In the rows, zero is written as 128.
Each path below is one point turned by a fixed rotation once a step. After each direction that follows a path, write how fast that rotation turns it, in degrees per step (0 if it stays still).
Each turn is a multiple of 5 degrees from 10 to 175, or 0.
Each row of a path follows its step; steps can be skipped.
path 1
step 2: [131 134 131 128 140 118 122 123 127 127 132 140 130 136 132 126 132 129
 126 135 124 124 134 127 124 136 128 129 121 116 116 136 127 121 125 131
 133 120 126 129 121]
step 9: [132 127 121 126 130 130 119 136 127 134 124 118 115 125 124 115 116 129
 136 130 138 131 127 124 127 131 130 128 128 124 126 128 127 136 118 139
 127 126 126 125 133]
step 10: [128 134 128 132 126 138 130 133 123 129 128 133 120 134 133 127 129 132
 128 108 125 130 132 131 120 125 130 138 129 127 132 118 128 128 124 140
 115 124 134 129 130]
step 12: [133 137 121 123 118 135 131 134 130 129 132 126 129 131 129 123 119 130
 131 125 127 130 133 117 126 130 125 121 132 130 134 125 139 120 119 121
 117 135 123 131 136]
step 13: [129 141 129 126 133 121 125 127 125 129 129 127 122 134 126 128 131 134
 118 116 140 133 133 123 115 134 132 122 133 122 132 142 126 133 127 128
 124 128 127 130 129]
step 18: [131 142 127 123 124 127 127 125 131 122 130 122 131 127 130 119 116 129
 121 133 123 126 121 137 140 124 115 121 129 119 132 133 129 132 129 135
 127 130 127 129 130]
step 23: [132 119 126 124 123 124 130 133 131 133 116 132 140 123 137 119 127 125
 132 129 125 130 125 119 132 127 128 130 129 117 132 119 133 127 124 118
 128 119 118 130 128]
step 27: [127 137 118 133 120 133 132 121 126 132 125 133 133 137 127 130 118 119
 130 134 129 122 130 125 119 122 129 124 133 123 123 127 140 132 125 124
 127 130 116 130 136]
Directions:
[125 125 127 127 130 127 126 129 126 130 130 129 128 127 128 131 124 128
 127 128 130 128 127 128 129 129 130 127 130 127 129 131 126 127 129 128
 127 126 126 124 126] : 170
[129 125 126 128 124 126 128 130 129 129 128 128 126 132 126 126 128 125
 127 127 130 126 128 128 126 126 127 131 128 128 125 126 125 128 128 127
 127 127 126 128 128] : 20
[123 125 127 126 128 130 127 128 128 126 130 129 127 128 132 126 131 128
 126 129 130 126 127 128 126 128 129 127 126 128 129 129 128 127 130 129
 127 130 129 129 131] : 160
[126 127 130 130 127 124 130 128 126 128 126 129 127 127 129 129 127 128
 127 123 128 127 131 128 126 128 129 126 129 129 129 127 126 129 129 128
 128 126 132 131 126] : 120
path 2
step 0: [124 128 131 134 134 131 127 131 136 134 125 124 130 120 117 121 135 129
 127 136 124 127 132 122 128 130 128 130 127 134 123 129 126 120 125 125
 134 122 145 133 131]
step 2: [122 130 128 133 121 124 118 135 134 134 128 130 126 126 132 128 129 122
 124 139 139 132 139 132 137 125 132 128 127 132 126 129 126 128 132 127
 125 125 123 120 117]
step 8: [132 119 132 137 125 137 131 129 118 132 122 131 130 128 125 117 122 134
 121 128 127 117 129 138 126 133 124 127 125 129 126 134 131 131 121 120
 132 126 132 123 125]
step 13: [125 131 135 127 126 134 128 132 136 128 129 125 133 120 130 127 132 119
 137 117 124 124 129 129 131 136 137 136 131 130 123 131 115 126 122 130
 127 125 126 120 120]
step 19: [137 126 128 133 126 138 129 136 122 127 132 130 130 136 124 124 139 132
 129 131 121 129 118 124 127 138 128 130 134 127 131 121 136 121 129 127
 130 116 124 130 129]
step 21: [122 119 134 133 128 124 134 132 129 135 125 124 123 126 124 118 135 123
 126 127 132 131 119 138 133 132 130 131 122 122 130 127 121 118 133 125
 125 138 121 124 129]
step 23: [126 132 133 129 128 123 121 131 123 120 125 135 125 124 123 131 122 114
 124 127 135 123 125 124 126 123 119 131 124 117 128 132 132 125 138 127
 133 132 137 130 129]
step 26: [129 144 127 136 124 126 127 133 126 124 122 138 127 126 130 125 127 126
 123 126 134 126 122 128 124 126 136 130 134 127 132 124 126 122 119 127
 142 125 120 129 123]
Directions:
[129 126 126 130 128 127 129 126 126 126 127 128 125 128 127 129 124 124
 128 127 128 124 128 129 126 131 127 128 127 126 131 127 126 127 126 127
 127 127 127 129 129] : 25
[127 126 127 130 128 128 127 127 130 127 128 125 130 129 127 126 128 128
 131 131 129 130 126 127 125 128 128 125 125 131 125 129 128 128 129 126
 126 128 125 129 127] : 115
[126 127 129 126 128 124 125 128 129 127 127 130 130 132 126 127 125 127
 127 129 128 127 129 128 127 127 131 129 132 127 127 128 128 128 129 131
 128 128 127 127 130] : 135
[128 125 126 128 130 127 129 129 129 128 130 128 129 128 126 126 131 128
 128 126 129 126 129 129 129 131 129 127 126 129 127 131 129 128 124 131
 129 132 130 128 128] : 90
[128 128 127 126 125 125 130 128 127 125 130 130 127 126 128 128 129 128
 126 128 131 132 130 127 126 131 129 127 128 128 129 128 126 127 130 129
 129 127 126 128 125] : 90
path 3
step 3: [120 137 128 136 133 126 135 129 126 133 130 122 136 113 123 121 123 126
 128 136 128 122 127 134 126 120 118 127 124 120 122 125 126 127 126 121
 126 127 129 121 125]
step 7: [123 136 126 121 127 138 124 133 124 134 127 118 128 125 127 134 121 125
 132 134 122 130 117 132 118 132 131 119 127 130 124 130 128 119 129 120
 120 121 126 133 120]
step 10: [116 135 132 128 136 129 125 121 131 140 114 129 120 129 131 139 124 131
 134 137 130 127 130 130 128 126 129 129 135 130 131 124 122 127 121 128
 137 129 128 125 123]
step 14: [124 138 134 122 129 129 132 126 134 133 136 132 131 127 142 125 120 142
 136 135 127 125 129 122 130 124 135 120 130 131 129 127 134 131 125 121
 130 124 128 128 137]
step 16: [119 130 139 117 125 131 131 119 126 133 137 118 125 123 140 122 122 131
 128 133 130 118 132 129 120 125 129 120 130 127 131 129 135 125 125 128
 125 131 130 126 122]
step 22: [123 132 130 120 125 131 119 130 124 135 132 131 123 133 126 127 133 130
 118 137 128 135 134 128 127 118 130 114 123 136 121 123 129 125 134 116
 129 126 132 125 129]
step 25: [118 123 125 132 130 131 128 125 136 146 127 130 123 130 137 131 132 130
 124 122 130 125 131 124 122 129 126 127 124 129 130 120 141 130 134 127
 130 131 133 133 117]
step 26: [123 126 135 132 130 118 137 130 136 134 133 130 125 125 122 129 131 133
 126 129 125 136 120 137 123 130 122 126 124 129 123 125 143 128 135 121
 126 133 139 131 130]
Directions:
[128 128 126 131 131 129 130 127 128 126 131 131 130 125 127 129 129 128
 131 130 127 128 126 127 129 127 127 128 126 127 127 130 130 129 129 128
 128 130 130 127 130] : 125
[125 129 126 133 127 128 126 125 131 127 126 125 126 129 129 126 130 126
 126 126 128 128 127 127 131 131 128 128 129 128 127 128 130 127 126 127
 127 130 129 128 129] : 55
[127 130 129 127 130 132 131 129 129 127 127 128 127 128 129 131 129 127
 129 128 130 129 130 129 125 132 129 132 128 129 126 125 129 128 128 128
 128 128 128 129 132] : 20
[127 127 130 129 128 126 131 127 129 130 129 127 129 130 130 125 125 127
 130 127 129 129 131 128 128 128 128 129 127 126 130 131 128 128 129 128
 124 129 126 126 131] : 25
[128 129 130 126 126 132 127 128 130 127 127 129 128 128 129 130 127 127
 127 128 124 132 124 126 130 126 128 128 128 129 130 127 129 128 129 127
 126 128 127 126 130] : 145
[128 126 127 128 129 129 128 126 126 130 128 124 130 127 129 128 129 128
 126 129 128 128 125 125 123 128 130 131 127 127 128 129 129 129 129 131
 126 128 127 127 126] : 80
